M: rows in several groups, each row roughly a mix of its group's directions (some rows in no group)
M (123 x 10)
[[ 35 -24  50 -56  22  21   9  16  -9   2]
 [ 16  -2  27  51  28  32 -36  14  39 -20]
 [ 41  33 -43 -13  11 -48  29 -25  -8   5]
 [-56  32  47 -14   5  32 -21  15   6 -21]
 [ -6 -54  -5   9 -27  34  57   4 -22   5]
 [ 57  10 -30  22  14 -24 -14 -31 -23  39]
 [-53  31  54 -11   2  29 -14  24  10 -15]
 [ 50   8  21 -24 -40 -11   8 -49  -9  31]
 [-34 -11 -60 -17  19   8 -48 -12  25  -8]
 [ 41  42 -12   2  -3  -9 -10 -16  49 -48]
 [-30  -1  -3 -65  -4 -16  35 -28  27 -24]
 [ 59 -10  28  14  14  34  30 -12 -29 -32]
 [-35 -27   6  13 -38  29 -25  12  54  25]
 [-30 -54  18   8  -4  52  -6   0 -15  40]
 [-10  10 -39 -48 -61  28  -3   2 -12  11]
 [ 37  -9 -58  16  -4 -22  30  -6 -45  17]
 [ 28   0  -2   4  -1   5  45 -19  32 -67]
 [-47   8 -39  23 -17   9 -37 -17  47 -11]
 [ 28  -3   1 -17  21 -43  40  35 -44  24]
 [-54  40  28   9   9  -9   8  50 -26   9]
 [-10  19 -27 -47  63  -5 -23  12  -6 -27]
 [ 41 -16 -22  -3  -1  -7  37   6 -62  32]
 [-56 -21  57 -16 -11   8 -26  18   5 -21]
 [-49 -23  57  10  33 -17  -8 -22  19  14]
 [ 20   9  22  36  56  -9  25  16   9 -48]
 [-32   8   6 -46  10  20  20 -41  54  11]
 [-56   7 -26 -12  -6 -38 -32   6  28  38]
 [ 21 -17  24  42 -59  -8  33 -19 -12  23]
 [-46 -35 -25  11   6 -58 -12 -22   1  28]
 [  0  -8  18 -36  14  54  14 -58  -4 -19]
 [ 24  55 -22   0   2 -10  14   4  48 -45]
 [ 27 -36  16 -41  24  30 -13  33  43  16]
 [-13 -29 -48 -37  27   4 -37  16  41  10]
 [  4 -15   1  51   0  65 -22 -12  28 -15]
 [ 37  -3 -46  40  -7  49  30  14   9   2]
 [-54 -13   6 -28 -15  21  33  38   9 -40]
 [ 10  17  -3 -70 -41  -7  14  14 -31  20]
 [-22 -46  29   1 -36  38  33   9  13 -36]
 [ 10 -20  -7   0 -20  12  36   7  26 -75]
 [ 18  -1  52  41 -22  30  22  28 -24  29]
 [ 20   9  35  53 -43  27  12 -17  35  -4]
 [ 34  -5  -1  21  12 -17  53 -45   3 -43]
 [ 25  19 -15 -30 -13 -54  25 -13   4 -53]
 [ 32 -34   4  28 -28   0  53 -10  -2 -46]
 [-44  35 -23 -36  34 -21 -20 -12  -5 -40]
 [-31 -26  -3 -18  11 -29   3  16 -64  39]
 [-14 -13 -43  -1  -3  26  61 -11 -40 -20]
 [ 23  33  18 -20   9  20 -26  63 -32  18]
 [-54  24 -32 -12  -9 -38 -14 -10  45  18]
 [-13 -46  18 -28 -15 -44   0  -8 -56  -3]
 [ 26 -46   0 -38  14  26 -18  23  49  19]
 [  6  -5 -71  -2  25 -38  -2 -13 -39   3]
 [ 82  20 -15   4 -16 -27  -4  -1 -13  14]
 [ -1  13  68   4  43 -17  -9  16  30 -25]
 [-12  -1  -3 -16 -14 -51 -54  11   9  50]
 [-39 -23  43 -11 -64   1   4 -16  16  12]
 [-37   3  -2 -47 -43  -3  24 -51  -3   9]
 [-68 -19  -4   9  25  16  39 -16  -2 -31]
 [-18  22 -29  69 -39 -13   3 -23  10   0]
 [  8 -21   5  -6 -34  18   5  14  22 -78]
 [  0   5  77   3 -28  14  29  10 -30   8]
 [-27  23 -33 -32  60   1 -31  23   0 -18]
 [ 27 -26  28  24 -49  18  12 -12  54  13]
 [ 11 -17  42  57  38  -5 -22 -24  28   6]
 [-27 -20 -12 -14 -20  26  -5  36 -54 -45]
 [-39 -11  24   0 -50   3  -6  -1  63   6]
 [-55 -15   9 -41   8 -23  37   1 -30  31]
 [  3  16 -17 -47 -59  18 -36  13   4  25]
 [  4  26   4 -55 -53  28 -31  18  14   4]
 [-50  35 -31 -19  22 -17  -5 -50  18 -13]
 [ 53   5  35  25   6  32  16 -40 -11  32]
 [  1  11 -13  20  17 -29  37 -73 -14 -11]
 [-29 -15  -4 -55 -18  -8  44  -7  16 -45]
 [ 19  -3  36 -20  57  -2  -8  30  10 -49]
 [-53 -25  10 -28 -18  30  31  29  13 -36]
 [  9  -3 -31 -27 -40  28 -34  41 -21  36]
 [-45  12 -23  -9   2 -45 -28   1  35  43]
 [-17 -46  27  20  -5  -2 -12  13 -58  40]
 [ 11  35 -37 -43 -27  15  17  38  -8 -38]
 [ 28  23  11  20  28 -29  11 -51  13  49]
 [  8 -41 -16  17  -3  -5  15  10 -66  42]
 [-36 -31 -23  23 -43 -41  14 -15  34  17]
 [-45 -59 -24  15 -21 -42  -3  -5  13   3]
 [-27 -18  42 -47 -15 -14  17 -43  28 -22]
 [ -7  25  -1  -3  39   5  -1 -78  19  10]
 [-19  21 -46   2  35  14  -3  32 -23  53]
 [-50  -7 -18 -18 -28  -5 -35  57 -12  13]
 [ 23  18   1 -11  22 -51 -20 -46 -17  44]
 [-20  14  69  12 -18  46  -3  20  20  -1]
 [  9  27 -32 -26  10 -66  29   3 -32  -4]
 [-35 -51   6  -3   0  13  -2  20 -54  37]
 [ 30  -5  21   9 -11  46  19 -35  57 -16]
 [ -5  -4  27  59 -53  25   6   0  25  21]
 [ -2  18 -38  12  -2 -62 -45   7  30   5]
 [-32 -29 -11 -36   4 -36   8  13 -61  17]
 [ 21 -19 -19   8  -4 -53   4 -27 -32  54]
 [ 26   7   4  30 -18  -6  45 -60  34   2]
 [ 15  -9   6 -39 -23 -29   0 -27  19 -66]
 [  1   5   3   5  53 -27 -13 -41 -44  37]
 [-19  28  -4 -41  61  14 -27  20  -1 -29]
 [ -8 -33  10  19   2 -20  -6  18 -69  41]
 [-13  24  78   3 -27   5  30  10 -15  -4]
 [ 12 -80   7  32  -1 -13  16 -25   4  -8]
 [-25 -54  34  11  -4  38 -31  -3 -19  35]
 [ 50  -3  52   4  17   7  45 -27 -23  -2]
 [ -7 -10   2  -7 -36   0 -24  79   0  20]
 [-13  -9  41 -20  -3  56 -31   2  48 -12]
 [-55   2  54 -18  18  21 -10  12  31 -23]
 [  7 -27 -14  29   1 -53  45 -40   3 -21]
 [ 35  43  22   5  22  15   1 -43  28  42]
 [  8  25  35 -25   1 -18  17  10 -69  27]
 [-14 -27 -23  44  49 -46  13   6 -23  13]
 [-25  19  -9 -52  55   8 -30  12  -2 -29]
 [ 24  -4 -53   1 -55  36  -9 -20 -12  21]
 [ -3   3 -13  26  -5  61  23 -23  20 -52]
 [  4  19  76  -7 -15  10  29  -5 -34 -14]
 [-40   6 -27   2  20 -62  -8 -18 -33  26]
 [-13  -1 -56 -27 -28  15  47  -6 -38  -9]
 [-14   5 -40 -47 -50  14  30 -18 -27   5]
 [-41  46 -27 -16  -3 -38 -12  -8  42  23]
 [-19 -15  -3 -36 -52  34  12 -40 -19  32]
 [-25 -11  -5 -22 -16  40 -18  46 -43 -38]
 [  8  10  21 -18 -10  34 -41  58  14  37]]

which group is each row in? (one row of each group first)
[  7 -42   4  34 -13  66  15 -10   6  30] | T
[-28  50 -18 -21 -12 -11 -10   2  65  11] | R
[ -9  15 -41   5   2 -22 -52  57  18  -2] | U
[ 13 -31 -44  -1  14  42 -46 -22  34  -3] | C

[-14  -9  52  17 -43  44  -8  -4  40   4] | C
[ 13   0  40  -7 -44 -26  37 -44 -27 -14] | C
[-12 -41  40 -21 -58  14   0 -36   9   8] | C
[-47  44 -16 -35  20  15 -39   4 -30   6] | R
[ 45  21   9  16   2   4  48 -43  31 -30] | R
[ 18 -27  54  50 -26  -1 -30  11 -20 -16] | T
[-21  -2 -22  11  22 -46  14 -31 -63  -4] | R
[ 55   9 -50  30 -31  25 -26   0   8   0] | U
[-14 -10 -22 -31 -56  19 -33  -7  -8  49] | U
[-13  24 -10  48  19  38  -7  51  -5  34] | T
[-32  -3 -25 -42 -33  28 -25  45 -17  24] | U
[-33  -4  -9 -29  13 -59 -15  38 -20  32] | U
